In the data rows, the value 128 means zero.
Some points:
[146 133 113 184  83 158 117  94 102 208 136  95 126 103 160 171 102  73
 153  84 110  82 112  76  86 113 130 189 191 113  78 117  66 111 175 222]
[ 95  83 102 128  79 168 194 126 195 110  98 114  96  96 127  78 100 239
  82 180  93 188 135 123 110 102 103  89 141 155 186 127 234 213  79 107]
[ 81  81 113 144  83 188 163 197 218 124  92  94  78 116 153  91 102 215
  79 136  98 147 180 155  96 255 158 118  80 191 166 212 175 224 194  91]
[150 132 124 102 169  69  96  97 126  84 127 173 134  93 101 118 100 159
 124 213 113 181  99 102 157 116 103  87  63 134 111  92 160 109  99 113]
[189  91 106 194 143  96  90 122  84 122 165 107 133 133  61  96 122 186
  97 102 168 130 162  80 129 118 108 151 168 147 170 116  85 116 135 149]
[110 106 118  87 164  71 144 116  98  69 112 161 149 131 130  99 128 150
  79 108 167 136 142  96 111 113  92  88 118 159 190  95 189 127  97  90]
[112 154 112 111 131 134 122  94 122 127 127 156 157  93 147 136 153  97
 175 183 114 177  76 172  91 118 118 116 110 130  83 128 136  90 103  89]
[126 110 111  89 148 101  99 105 133  72 112 152 113  92 100 102 129 133
 111 171 115 176 104 119 149 100 105  88  74 127 112 109 159  99  81 107]
[ 96 122 210 172 118  77 172  96  86  69 128 102 165 255  77  75 124 104
 100  83 255  65 200  77 106 112 107  91 170 179 255 111 183 178 127 110]
[203 177 220 107 221  90  81 141  99  69 173 200 178 118  74 104 121  93
 132 155 117 127 115 132 251 117  87  90  67 130  98 115  94  84  94 132]
[183  83 115 129 143 103  85 122  85 131 158 117 101 112  67 105 102 179
  96 103 156 122 153  93 130 100 108 137 134 165 157 119  83 117 152 126]
[100 104 112  84  83 196 192 116 185 163  75 143  88  94 174 158 184 138
 160 199 113 175  71 185  93 120 179 162 175  91 103 130 198 143  97 106]
[ 87 115  95 142  78 171 146 106 141 176  94  78  95 116 169 156 123  77
 139  84  93  86 107 113 111 109 185 179 152  91 100 138  82 122 168 183]
[191 135 135 134 200  74  98 188  85 126 158 178 131 112  71  75 103 110
  95  78 149 164 134 110 197 119  88  85 128 183 140 172  61  87 140  92]
[176 237 209 101 172 100  97  98  90 180 255 202 218 113 110 125 124  92
 230 136 111 102 125 222 221  95 127  90  81  74  82 113  62 102  97 176]
[ 97 125 114 102 102 179 150 103 156 122  83 144 126 111 159 168 200 119
 172 212  95 171  91 170  94 117 141 135 157  70  97 111 197 114  99  83]
[162 138 139  89 188  76  98 135 118  70 171 169 130  93  73 128  99 120
 111 161  97 183 129 100 208 113  88 109  60 145 128 114 141  89  96 104]
[165 104 113 117 204 101  84 206 119 117 155 197  95 115  79  94 119 114
  81 131 127 174 137 186 185 167 114  93 120 130 153 175 114 126  84  93]
[ 82  81 118 180 129 173 128 189 213 126  90  96  77  95 184  96 121 183
  87  80 127  81 204 115 130 255 126 112  66 191 135 187 145 213 226 110]
[177  86  99 169 138  94 109 145 111 140 169 136 107 114  66  76  97 153
 100  81 150 131 169  94 132  97 106 131 139 167 175 162  87 135 129 103]
[ 83 118 117 118  99 187 140 136 135 174  94  95  94  93 173 147 107  96
 136  82  96  80 118 143  93 160 176 164 162 100  80 137  67  95 163 144]
[176 202 184  84 163  93  84 115  92 143 222 176 226  92 118 172 142  72
 227 167  96 144  70 181 189 106  96 120  65  74  82  92 102 105  96 127]
[ 90 119  97 113  78 209 160 120 155 175  95  74  99  92 186 151 102  81
 116  85  93 107 127 182 108 178 210 186 162 101  83 167 119 121 173 130]
[120 131 177 191 140  75 152  96 100 100 160 104 135 255  91  82 100 136
  99  98 226  82 189  76 112 100 108  86 184 155 224  94 150 171 119  89]
[ 91  66  97 128  81 120 147 117 202  85  72  75  77  96 142 121 129 237
  98 160  92  93 127  93  89 121  90 132  65 133 158  94 165 175 165 146]
[168 123 117 118 193  98  97 199 127 117 144 161  89 110  98  90 117 134
  79  94 107 165 140 143 162 173 104 107 108 202 132 191  97 106 108 107]
[ 77 171 197 129  79 136 194 114  87 146  80  94 168 255 183 146 201  75
 102  82 200  83 161  80  90 129 210 100 183 112 141  95 157 118 157 135]
[199 107 130 210 120  93  95 110 129 125 177 107 134 129  85 117 104 185
 102  82 204 126 162  98 132  95 106 141 176 142 173 134  82 135 137 135]
[183 124  97 159 163  81  99 175  92 129 154 138 127  97  70  77 120 128
 102  85 131 160 148 106 174  98  87 102 120 187 164 168  85 125 121  91]
[ 78  95 118  84 101 207 176 110 175 141  77  77  71  97 176 193 135 163
 147 171 116 141  90 149  93  99 151 189 142  90  94 111 179 168 110 105]
[153 210 182 105 179  83  99 114  95 117 175 187 230  93 142 185 157  76
 209 169 115 130  91 164 162  98 108 115  78  72  84 111 122  88  77 173]
[ 84 141  97 106  98 126 145 111 163  96  75 102 149 111 152 224 158 114
 169 197  95 127  91 130  93 116  88 157 106  73 104 115 133 105  94 181]
[120 131  93 133  97 142 123 127 104 195 109  74 103  93 163 167 124  97
 150 128 100  81 126 117  93 116 144 194 169  91 105 116  82 128 175 220]
[120 187 114 104 155 132 115 126 106 133 130 174 171  95 155 142 177  92
 188 141 118 141  94 197 119  98 162 117 109  95  79 101 128  90  95 106]
[ 76 103 114 109  83 205 164  97 194 152  94  79  98 115 191 174 124 145
 136 128  93  93  98 145 111  98 177 194 152  73  96 117 135 141 153 152]
[134 157  94 164  82 153 119 115 106 192 126  80 103  97 147 191 103  96
 134  82 113  67 129  75  91  97 152 186 174 109  82 134  79 111 200 215]
[126 166 154 152  95 137 151  94  84 142 103  96 152 254 159 136 152  74
 122 101 173  82 155  92  95 118 174 143 194 106 138  91 103 121 151 159]
[ 98 174 115 105 113 141 147 127  89 111 104 151 171 166 143 150 188  97
 171 116 122 128  92 132  92 100 137 111 158 104  98  97 169 109  77  98]
[ 89  68 118 113  97 156 119 196 192 112  90 134  95 116 133  75 101 159
  99 147 112 165 141 166 111 230 138 107  89 202 137 186 186 179 150  92]
These points spread out most along one direction. For each point below, how far along it does it lie, from 0 to 99? 50 is the average, and the first point above lies past it. One standard deviation of the points above along it is 16.
[ 97 125 114 102 102 179 150 103 156 122  83 144 126 111 159 168 200 119
 172 212  95 171  91 170  94 117 141 135 157  70  97 111 197 114  99  83] 61
[ 87 115  95 142  78 171 146 106 141 176  94  78  95 116 169 156 123  77
 139  84  93  86 107 113 111 109 185 179 152  91 100 138  82 122 168 183] 69
[150 132 124 102 169  69  96  97 126  84 127 173 134  93 101 118 100 159
 124 213 113 181  99 102 157 116 103  87  63 134 111  92 160 109  99 113] 35
[ 83 118 117 118  99 187 140 136 135 174  94  95  94  93 173 147 107  96
 136  82  96  80 118 143  93 160 176 164 162 100  80 137  67  95 163 144] 67
[153 210 182 105 179  83  99 114  95 117 175 187 230  93 142 185 157  76
 209 169 115 130  91 164 162  98 108 115  78  72  84 111 122  88  77 173] 30
[ 96 122 210 172 118  77 172  96  86  69 128 102 165 255  77  75 124 104
 100  83 255  65 200  77 106 112 107  91 170 179 255 111 183 178 127 110] 45
[120 187 114 104 155 132 115 126 106 133 130 174 171  95 155 142 177  92
 188 141 118 141  94 197 119  98 162 117 109  95  79 101 128  90  95 106] 44
